Rotation paths and how fast each direction turns (deg/step):
Each turn is a multiple of 5 degrees from 10 to 175, or 0.
Each row of a path follows its step; steps can be skipped.
Path 1:
step 0: [-131 -276 152 75 -38 41 138 -161 -42 45 126 -139 -56 -44 64 39 265 -6 -74 122 64 118 117 60 105 -78 23 5 136 137 -279 -13 17 95 -125 27 -39 42 10 0 -62 123 -155 8 -102 -107 277 30 -13 28 170 -131 -74 -9 31 -49 43 215 46 -39 -112 341 -7 263 65]
step 4: [-50 -68 -104 -142 -42 -56 102 -102 138 -191 -25 29 95 -143 -94 5 235 -93 147 198 -53 122 34 53 84 -12 -62 134 129 -77 82 -54 31 -114 97 59 205 114 -108 79 124 -290 -6 33 62 -142 125 79 -223 49 147 -199 -259 253 -92 -75 67 -6 -30 -13 -138 205 47 -133 66]
step 9: [-152 -134 -42 -137 15 -152 125 -18 0 224 -95 -154 14 40 -138 57 203 -167 141 -27 92 58 -20 29 99 69 -46 146 39 150 -166 -80 7 52 -4 -170 -111 125 -162 79 -35 -148 -208 148 44 -103 -118 145 -144 133 -6 16 -6 -85 24 -162 28 152 78 37 -175 306 37 331 55]
step 10: [19 -70 96 -123 -99 -33 61 125 161 44 13 -41 31 -28 -117 156 164 -23 77 -97 -6 -44 206 -44 57 35 1 -112 227 81 -77 38 -71 -114 71 -194 72 -12 0 34 78 74 -74 -36 215 -101 -25 -9 -114 70 188 85 -16 441 194 13 -188 44 110 -146 148 187 -165 257 34]
step 12: [-246 -337 -20 -92 41 -159 297 -95 26 83 -145 26 -28 -91 -217 -19 102 -106 79 -73 4 122 162 -81 4 -95 -85 -53 112 -86 -204 -9 -100 -45 -137 -105 224 116 -23 -63 13 -197 142 -80 89 -71 -46 67 -167 -29 178 -248 -44 -73 41 91 -54 3 135 40 -34 180 -27 64 112]
step 13: [23 -12 -98 -12 -90 24 234 -119 66 -103 75 -55 -27 -121 4 50 344 -30 197 41 -7 -132 25 -166 137 -159 49 107 157 217 52 -86 -34 -55 -130 41 131 -2 162 -54 -49 -171 -83 -130 -18 -193 74 -183 -282 -102 123 63 -37 252 -62 85 -51 14 -27 -151 -159 227 -115 105 -17]
step 16: [-149 -173 -6 -34 44 61 -10 -22 -113 -36 187 -242 -17 89 -86 -166 229 -67 142 137 123 -20 25 103 154 160 93 -62 20 139 -53 -117 65 -53 -143 56 162 -63 -53 -51 -19 -10 -143 -50 -236 -77 46 57 -67 127 176 52 -165 143 -124 -19 -121 -90 97 -152 -157 407 27 -47 171]
step 20: [37 -103 13 -164 -119 -26 132 -82 -29 -12 -150 10 6 -183 -48 -172 144 -100 71 -154 -124 116 172 -140 -123 7 81 134 295 33 -199 -56 70 -28 12 63 37 109 -80 -12 -33 -283 77 156 -33 -64 130 113 -41 131 34 -9 -217 161 -148 51 110 340 -14 -88 -73 206 -146 33 75]
step 22: [-100 126 45 -141 138 -213 66 -80 171 -102 162 -154 -75 -138 -16 118 226 -54 227 -23 -102 -20 113 20 -58 41 21 16 152 367 -69 273 -171 -19 5 -241 48 25 34 33 -164 -167 -9 52 28 -253 -1 58 -67 -111 -35 10 -28 95 -6 22 25 37 -87 18 11 291 -71 0 -3]
[52 23 -31 -20 6 6 -47 2 3 24 14 -14 7 -6 -29 -3 39 38 -26 -12 26 -9 -22 23 34 -40 32 5 -26 -50 1 -33 -34 -79 -77 -46 34 8 -2 31 31 2 2 -17 58 17 -14 -62 21 26 2 -19 10 65 -21 34 -30 -21 -19 -24 -7 32 39 -15 -46]
130
[12 -21 -25 -56 25 17 26 25 11 16 -3 -39 -23 18 79 -5 11 -9 11 17 7 70 28 23 9 -39 -4 -10 -26 37 -53 -42 10 -86 44 32 -12 29 72 -39 35 34 16 17 -52 18 -6 -22 -24 13 -4 23 -11 56 23 -19 29 17 -23 -9 3 -29 -19 3 -7]
110
[9 -3 22 -34 -14 -35 -50 7 31 29 1 11 -5 0 -6 44 54 -3 98 -18 -22 5 4 -62 -31 27 -20 -18 -34 7 -28 12 -46 -27 -16 27 -8 -9 8 -33 -2 28 -10 30 85 -20 -56 18 8 3 -16 -5 59 -6 -25 -3 31 30 60 -2 -12 -51 10 38 14]
25
[19 13 7 -42 -29 18 43 -42 13 -26 15 -39 60 10 -33 37 -16 -6 -31 19 12 16 -80 -38 -39 -11 -56 -1 -21 -2 -39 -51 47 -6 11 39 33 7 7 4 -12 -55 2 -19 -26 -26 -10 -22 -21 35 -25 22 35 -36 -13 20 -48 14 19 -13 -70 25 2 57 -22]
90
[15 18 43 -17 -16 38 12 7 -40 62 18 -2 -16 32 12 -67 -15 -7 -28 -50 -6 32 -30 38 -21 41 -3 52 20 12 49 15 29 -56 -36 -6 -23 -21 13 -13 5 -4 -32 -17 42 -55 12 69 18 80 -5 -5 -1 -20 59 -17 1 29 12 -30 15 -6 -17 32 -20]
35
[25 24 -44 -32 22 14 23 47 -8 -53 -14 13 1 38 -24 3 83 -6 31 6 2 1 -10 21 23 -25 0 33 1 -14 29 4 -21 55 12 -15 -29 22 -3 -52 -46 -4 -7 -12 12 11 -37 2 62 -22 -43 20 16 3 57 -27 -60 -20 -54 14 3 -3 -69 63 -27]
90
[-2 14 -16 18 -12 -25 25 -45 42 -11 -40 -58 -15 -3 9 47 24 32 -34 6 29 19 -35 3 -14 9 -26 45 34 -25 8 -31 14 4 15 3 -64 -28 20 77 -8 54 20 -31 52 29 24 53 32 -38 3 67 3 50 -8 -38 43 -9 32 -2 30 25 8 24 7]
80
Path 2:
step 0: [77 8 30 11 -153 -165 107 140 220 -110 87 12 -178 -6 -130 141 -331 96 -104 -30 -91 -232 11 27 -65 -53 -266 194 23 54 -80 -40 -161 -123 -75 233 34 -61 -159 -133 131 157 -273 -74 -76 169 33 -36 -164 199 19 -163 -39 33 23 44 90 70 -209 63 36 -221 134 -121 101]
step 2: [130 93 130 53 -132 97 75 -235 32 -237 56 -114 147 -95 21 -52 51 -20 -116 60 187 73 -1 59 146 57 -100 67 80 -98 33 203 125 174 84 -11 -32 170 72 -196 -106 -14 -217 -100 -201 -7 70 -75 38 320 129 -33 3 -420 -277 -225 -12 71 -35 52 -52 -80 123 -22 91]
step 7: [189 -289 -17 -141 212 -87 -142 -2 67 -99 40 19 53 70 -153 187 -133 -155 0 -55 45 -106 -126 -54 279 129 -103 -52 -171 -94 -27 -130 -34 -106 -34 -311 74 89 50 352 3 -167 158 133 -171 -33 207 -84 -55 -202 42 -21 -36 161 -110 86 -95 23 105 94 -47 162 44 79 -119]
step 9: [-175 33 173 -47 117 -183 45 -303 -274 -85 -108 -59 -9 64 41 -16 19 153 84 -55 -257 23 44 17 228 85 -50 156 -188 -97 -7 -55 -279 29 -221 -6 -190 -168 -14 173 259 51 45 -116 114 -39 -27 33 -28 -246 64 168 202 17 -131 -46 121 -55 -184 19 111 -31 -82 -98 -166]
step 10: [225 -71 195 160 22 40 -56 2 -94 -60 13 -177 -46 -40 137 137 180 -55 -108 80 -51 220 -186 -94 218 97 -41 -43 18 -48 -111 10 115 116 -337 49 -125 57 64 -15 -199 -247 -30 266 -22 109 145 103 128 -202 -30 64 -67 -35 6 -136 152 -213 -9 -278 113 -97 -75 154 93]
step 12: [-28 -27 -122 -66 -177 135 32 77 -81 150 -281 -138 -42 117 181 37 63 -46 281 181 -128 -55 -76 -16 -84 49 89 217 -15 -125 -349 -122 104 -166 -84 301 81 83 -91 -86 192 -50 70 -1 29 62 77 -35 -50 40 -29 68 -103 62 85 114 267 118 -153 -56 295 -38 -138 -90 -20]
step 15: [154 -165 -15 227 295 64 -35 163 -124 -35 -228 -155 20 -87 -201 107 -70 192 169 -214 -55 -49 14 10 -67 39 -20 111 -15 25 38 -34 -33 15 145 -61 -63 42 -195 -71 109 15 75 -11 -110 18 -13 9 -207 68 -106 10 230 148 206 380 2 311 52 -8 71 41 158 -36 195]
step 17: [-153 92 261 7 -29 -79 52 -6 39 -111 -89 -78 -201 262 27 3 -119 129 -146 -286 -106 114 137 -39 -17 24 60 299 194 -75 236 102 66 307 5 67 -1 85 -114 180 73 179 36 8 214 79 -100 83 -77 180 64 10 -2 -195 28 -94 -198 122 152 133 -157 -46 14 -53 69]
step 20: [-30 61 -97 -211 -153 -120 115 0 -158 4 -272 -93 75 -9 -87 -247 -196 0 -42 61 -2 -58 -49 44 -1 -23 78 68 -36 -48 29 22 24 41 186 88 216 -70 -58 -79 30 -107 -74 -280 71 0 -32 -173 -30 84 352 -22 82 -248 -354 -344 11 103 -130 -118 23 -101 -76 -22 95]
[41 -3 3 35 -6 8 11 18 -14 13 -25 -40 45 -70 24 -23 25 3 -26 -26 -10 -17 8 42 -42 -2 -64 -20 -43 7 43 52 -26 8 -3 8 39 -13 2 15 7 -55 -60 30 -34 45 -30 -10 19 -64 33 -24 48 -33 5 24 20 2 15 -16 15 64 -6 28 45]
80
[-40 14 18 -49 -10 28 -5 -16 -10 5 36 2 48 39 6 -13 4 13 -12 7 -6 -66 -55 -9 50 -32 -54 -38 33 16 -3 -18 -15 -30 -16 -29 24 -52 -57 11 0 24 -32 -15 -18 29 49 -60 -14 -19 -20 44 -20 -45 -61 52 28 -18 -36 19 -10 30 29 -33 -3]
160
[21 4 -5 -33 -23 -4 -11 -3 -5 -25 -4 34 7 -2 -28 -32 6 11 5 47 -4 13 -51 -34 -35 12 -14 61 98 -40 28 -13 8 44 -45 22 -9 -55 47 -45 21 -39 -5 51 -34 -27 -24 8 -16 -24 -11 -42 46 22 -48 -32 65 -10 -16 33 -20 3 -10 -22 8]
40
[-46 13 -30 29 13 51 62 -22 -37 -27 5 8 53 22 37 -69 -22 16 -4 -3 3 66 1 6 -9 40 10 58 -2 -22 25 19 -7 -30 -49 -10 8 -9 -32 22 -32 18 -10 36 3 12 -16 4 40 35 52 63 13 -5 -7 -43 -42 -56 13 19 47 -3 0 -40 -16]
95
[-4 23 11 -41 23 53 -25 37 -26 29 13 -27 2 46 27 -43 23 -15 -31 -54 -24 39 -1 11 8 6 -3 -17 65 -33 -10 -4 43 56 23 23 32 -15 -4 -2 31 -37 -14 2 38 17 61 15 69 21 -45 -6 29 54 55 35 -36 0 -9 -39 -5 -13 15 3 45]
160
[28 -32 -41 -55 -26 27 25 -46 7 30 -2 0 18 -27 14 -2 -19 3 -89 6 -23 -70 3 23 47 -25 5 -12 -3 29 11 24 -33 11 -24 -38 -7 42 34 -9 52 -41 49 8 -44 -9 22 45 13 17 -25 28 31 19 -5 -32 -32 -20 17 -26 -6 -22 -64 -38 -42]
20
Path 3:
step 0: [15 -49 47 -36 110 -63 76 2 226 38 -174 11 -75 -110 115 -69 108 56 -95 60 226 -116 1 -72 -3 -119 -32 171 236 -45 74 -10 -63 -37 -45 56 -70 53 -149 -151 26 -11 -24 -110 7 -61 198 0 -281 -155 155 -41 -51 82 -49 -87 -101 230 159 -85 49 350 -148 109 -118]
step 4: [68 -18 25 -142 185 37 75 49 -107 127 -213 39 -111 -338 120 61 112 -145 143 198 164 -114 -116 2 -67 -21 -250 112 142 76 25 -63 74 -47 28 -18 35 68 61 -161 -168 43 27 33 -118 -45 102 -64 5 90 97 -8 -164 -78 -26 -36 317 -112 157 -96 33 132 -3 11 -107]
step 5: [-20 -161 28 326 92 -46 166 -16 -179 -12 25 34 -111 -3 71 48 17 1 -25 141 62 20 13 102 -3 -1 -198 28 -47 32 -149 76 49 -39 61 74 184 -88 -164 -49 -134 -196 -72 -77 -29 -116 224 21 -239 -294 160 98 -48 53 38 -111 -129 -22 225 -139 149 4 -112 -88 77]
step 6: [-141 -88 52 -20 49 -128 -116 -100 -35 172 -1 -123 -201 -84 -110 242 -10 -86 153 33 -146 -39 -153 83 193 -181 -79 60 9 104 88 -8 -231 -99 -33 -62 169 27 17 51 -85 -14 55 -203 -23 195 -31 -132 53 -234 3 18 -151 123 -54 88 240 20 261 -63 41 -75 44 -117 -5]
step 11: [3 -30 -1 -160 86 -271 -30 11 157 128 173 27 -137 -36 93 131 40 154 102 -90 150 -157 248 44 11 -91 -65 -17 133 -13 14 152 -96 -42 -24 20 -9 3 106 -153 107 71 180 -299 38 50 -35 -50 -1 -137 81 -29 -176 111 88 130 38 147 116 165 76 267 97 -58 56]
step 17: [-213 -211 47 -45 -29 -45 82 -74 24 4 -44 16 -88 -218 128 234 -3 -314 11 -104 -91 -24 -66 183 85 -87 -79 146 191 283 -44 82 -45 -7 -1 -75 101 -220 -123 -19 -91 -27 -45 -19 -103 -161 21 47 97 2 51 -174 84 5 -133 -86 -17 21 176 -130 43 -33 -115 -191 -96]
step 19: [-104 -7 58 -17 174 -221 -5 -120 59 74 13 143 115 -127 147 158 131 -16 -264 37 100 -99 -16 185 105 -174 -85 167 51 206 68 125 -52 170 -4 139 31 -27 -108 -24 91 -119 12 -74 196 240 126 58 -200 -118 37 128 -150 80 67 41 -58 150 135 -150 -28 -20 18 -39 -23]
step 20: [1 62 -122 33 15 54 19 -43 13 -10 -111 -24 130 -156 128 86 86 -197 172 -50 126 -182 14 32 -82 -214 -258 -61 159 86 73 -58 -103 -89 -141 -16 202 124 76 -153 -279 53 -11 -209 160 -67 215 55 -21 17 18 -14 -29 90 -17 32 286 78 145 110 -50 128 -8 4 -89]
step 23: [-120 14 -52 -33 94 -201 -2 198 -213 -133 -159 37 -104 -156 179 104 102 42 82 116 148 -25 -14 14 86 90 -122 62 151 -53 61 107 3 -98 210 172 51 102 104 -91 105 130 82 -49 -35 23 280 -47 -262 -68 -20 185 -115 82 67 145 -44 -35 200 -7 -69 66 -5 139 -122]
[25 -18 -35 -70 2 21 31 13 9 48 19 22 -58 33 25 -13 -17 7 48 -26 -38 -22 12 -22 -4 -30 -50 33 8 13 -6 -40 -6 103 3 -32 0 -32 14 -28 52 -24 -41 27 30 30 -38 0 -17 -48 -46 44 2 -38 -17 35 6 -3 16 -28 -16 -12 27 -4 -9]
140
[-14 38 -31 12 -23 -6 69 4 52 -5 -46 18 -33 -9 -19 -13 -38 7 27 23 -3 -30 -20 -30 -25 0 -67 4 -30 34 9 23 -43 7 1 14 18 18 -38 41 -33 -21 57 59 3 -6 -7 35 -7 43 53 -42 -45 26 9 46 -16 40 -21 -52 -14 -40 3 -47 24]
25
[4 12 4 -55 -27 3 17 87 41 -6 14 84 16 -5 41 -13 -20 43 -6 18 0 4 26 -32 50 -24 20 -24 13 44 -16 -33 18 -24 26 -21 -21 25 13 34 -30 18 13 -28 44 -16 41 39 6 -10 35 16 25 39 -19 40 3 -28 -15 8 21 42 12 77 43]
35
[29 62 -67 102 -72 2 -25 39 -34 11 26 18 -29 7 6 -3 18 48 32 -19 35 -34 25 -49 -21 -6 12 20 42 -59 -41 -34 -18 -16 15 10 -1 -6 3 -35 10 -6 -40 -18 -18 -18 24 19 -6 3 12 -1 -21 -7 30 -7 -43 53 18 -22 -10 0 -25 36 -15]
160
[8 -30 -2 -9 8 11 9 7 2 -7 -15 9 -34 1 -16 -31 22 -15 -40 -6 40 -84 77 -9 25 -15 5 -50 -22 -15 48 -11 12 22 15 24 3 45 -18 -41 7 -11 4 -1 12 1 6 -45 -29 65 -13 -18 16 23 -42 32 -49 32 15 96 -72 15 29 -11 -17]
35
[-5 2 -40 10 43 -16 52 16 9 -33 -31 -68 41 32 -2 -56 57 -10 17 17 -13 42 -13 8 -29 -19 -3 -2 32 -23 -4 -19 -30 14 21 -6 42 -33 12 2 -14 -33 29 -12 19 -82 -7 39 32 13 -27 62 -19 42 -69 19 -57 -32 20 16 2 18 -18 19 -30]
140
[-8 6 -54 27 -3 7 -37 30 -7 -21 20 -24 39 24 12 31 7 -27 67 29 22 7 -11 43 4 -65 31 19 -29 37 25 -5 22 57 43 6 -83 10 -69 15 -6 16 29 -40 -32 26 -26 0 37 9 26 -27 -12 -46 -33 35 19 -7 35 -4 -38 41 -26 -22 18]
135
[27 8 3 13 -8 -32 52 41 3 49 -12 -18 -4 -63 -35 48 -17 57 -29 -12 -86 12 -16 11 6 -2 19 2 10 -45 64 27 -52 14 3 3 -76 -55 9 -26 -43 -10 10 -3 11 32 -52 -43 36 9 17 -23 21 12 -5 -4 -35 -1 14 19 6 5 14 46 -5]
95
Path 4:
step 2: [65 180 -8 -19 131 -94 16 216 101 164 88 156 35 62 11 17 -3 -42 -260 -301 -102 -75 66 25 -151 412 -92 -84 -91 -51 -31 -6 -102 -100 73 59 44 -8 33 -178 -159 -10 -6 -156 62 -92 159 -153 14 148 -129 -162 -36 -29 -151 134 -75 25 70 143 81 214 103 -1 240]
step 5: [112 -148 46 -106 68 -38 3 -153 -222 -129 135 -151 19 -12 -42 86 -193 9 31 14 -153 210 -110 160 -88 -202 59 39 238 125 -17 -235 -107 13 88 101 -25 11 118 -42 -217 49 110 -153 54 33 52 70 -47 -131 -139 -248 -105 -251 -245 56 -34 193 160 140 70 -131 111 -17 -41]
step 9: [-37 -56 175 4 98 -158 -17 -125 -26 62 214 313 -12 -21 114 -20 -2 137 -46 -58 138 -81 -181 76 -28 -46 -158 0 -51 47 73 -170 -295 226 -66 110 -52 -183 -125 252 -208 81 38 40 -9 173 195 77 -107 113 -17 -66 -13 -211 -82 -23 -180 168 -14 -154 -170 -39 -17 -133 -1]
step 12: [-41 56 24 -92 35 75 55 6 99 -38 89 -201 94 -127 182 22 -168 76 25 138 47 295 -126 187 -3 -258 34 -120 -169 -84 7 258 180 -172 -77 -35 172 -102 54 30 -87 88 -189 63 -154 54 28 205 -15 105 5 -18 48 -158 -233 -103 123 -201 68 -127 -147 -31 -55 -142 -209]
step 14: [188 -128 -72 -124 28 -283 58 110 72 -16 -48 107 68 -24 -118 -76 -33 -151 -105 -122 133 -226 -35 105 25 -129 -141 -94 205 29 -240 -59 -53 -63 60 -70 54 -182 198 262 28 51 -84 -18 16 -11 211 -156 190 -91 -86 -215 -51 -80 -68 -58 99 10 14 -98 16 -73 80 -67 -350]
step 17: [40 -77 188 16 127 125 -86 112 -56 12 -11 -109 269 -196 -87 -77 -32 124 10 286 -35 36 79 -180 47 -65 149 149 118 64 -264 301 32 49 26 -93 -97 35 12 -48 -173 216 20 109 186 -120 -27 46 48 -32 -16 95 34 -39 17 164 -37 -241 258 -76 94 53 152 -49 -159]
step 19: [121 33 -74 59 -143 85 -177 23 77 -117 55 62 -70 204 -154 -175 -190 -288 -2 -108 -212 52 0 158 -80 -182 -45 -214 -66 72 -199 66 162 -78 44 -126 -31 -83 -108 -187 -200 35 -17 -147 36 -102 -18 -93 109 -183 70 -62 -116 33 12 62 0 -197 -185 173 -3 167 30 -160 -214]
step 20: [-132 11 -23 -36 -128 21 42 32 -188 28 75 61 -140 -35 -7 -238 86 -11 -170 79 72 -1 228 -25 -36 150 -352 -18 21 -9 231 60 -17 174 166 -211 63 -19 -124 173 -87 -166 -34 134 238 -55 -118 17 -69 147 -98 94 217 -101 13 248 -239 103 -2 129 -3 132 -44 27 -50]
step 22: [-9 -46 196 200 6 28 54 -67 -31 -91 41 45 -3 -137 -23 49 123 -313 108 28 -94 -135 137 -56 -4 15 91 -73 33 238 -56 7 -196 90 62 213 -35 316 -279 31 -219 122 -84 65 105 66 -124 204 27 -119 -64 40 -199 -47 14 -77 -126 20 69 -91 118 164 65 279 142]
[-1 -12 -13 36 23 16 -49 30 -35 -60 -39 -26 -18 -16 35 12 54 14 -5 -32 6 -32 53 -47 7 -88 -27 -33 22 8 75 24 4 16 -40 25 -19 1 -22 -24 -7 -46 18 33 13 -2 -41 12 56 16 22 -9 -1 19 -8 4 -37 -40 48 -2 48 0 -19 12 24]
155
[38 11 -43 6 -28 -34 21 64 -28 -4 5 -40 9 10 19 23 18 -37 31 -8 -16 3 -11 30 9 10 -26 1 -43 -27 -24 9 26 -99 35 -4 28 -10 -12 49 17 -27 48 27 9 -17 -13 -30 18 36 -14 18 -7 -51 8 -41 37 -7 63 -38 -14 21 -75 38 -21]
170
[-44 -21 -11 17 13 -56 71 67 35 63 25 -6 -10 30 24 13 41 21 -6 -14 -11 -23 -3 44 21 0 -15 11 21 -5 7 -11 -7 0 38 0 -5 -54 20 -15 7 32 -5 -7 -12 30 -28 56 34 -46 17 67 29 0 43 8 -87 5 -3 38 12 0 -23 4 47]
155
[17 -25 -17 6 -21 29 28 -63 -18 29 4 33 -41 18 -22 29 28 -7 34 17 20 20 -16 -18 8 -15 -33 -55 -74 -33 43 -21 75 -39 11 -68 20 0 7 13 6 -21 12 16 -10 -51 21 63 -1 -46 -3 27 2 42 -20 10 -20 -9 31 -4 5 25 69 -42 11]
90
[29 -36 13 -38 35 -50 35 2 17 -17 50 -18 17 -25 28 -25 7 -8 -12 74 -16 -24 -15 4 11 7 30 -65 0 -55 36 -21 1 35 -46 -36 -20 58 -12 -9 1 26 70 -29 14 10 24 -25 -30 33 3 36 -39 -32 3 37 -20 3 37 -9 47 -41 -28 -45 -7]
90
[-21 27 -61 11 8 59 25 15 14 32 18 -30 24 6 -1 -19 27 -10 -55 20 32 -12 -1 -10 11 -25 -10 36 34 -27 -5 -1 -5 -36 -6 -27 -16 24 46 -26 39 31 23 -39 6 53 78 -31 64 14 31 -36 -14 17 -20 45 13 -27 52 4 -40 54 52 28 -10]
25
[-12 16 3 8 41 -10 -30 23 17 46 11 -4 -32 58 -7 -2 85 -13 -17 10 -25 -19 -29 -16 20 1 -106 -18 45 -29 -34 8 22 12 -21 28 10 36 -3 11 -43 -35 6 -41 53 -36 12 -3 -23 -11 5 -10 17 26 -32 -11 23 -13 -55 -9 -56 -45 -30 -34 -30]
65
[58 -30 -37 -9 10 -4 -26 -28 19 34 -47 -41 -53 31 35 42 2 -24 -36 43 47 -3 -32 7 -45 -41 46 -12 4 70 -30 81 23 37 16 0 32 -44 -27 -46 2 20 23 -37 -4 -1 2 -17 -11 -39 -24 32 19 11 15 35 25 11 27 -13 -14 0 -30 1 -16]
160
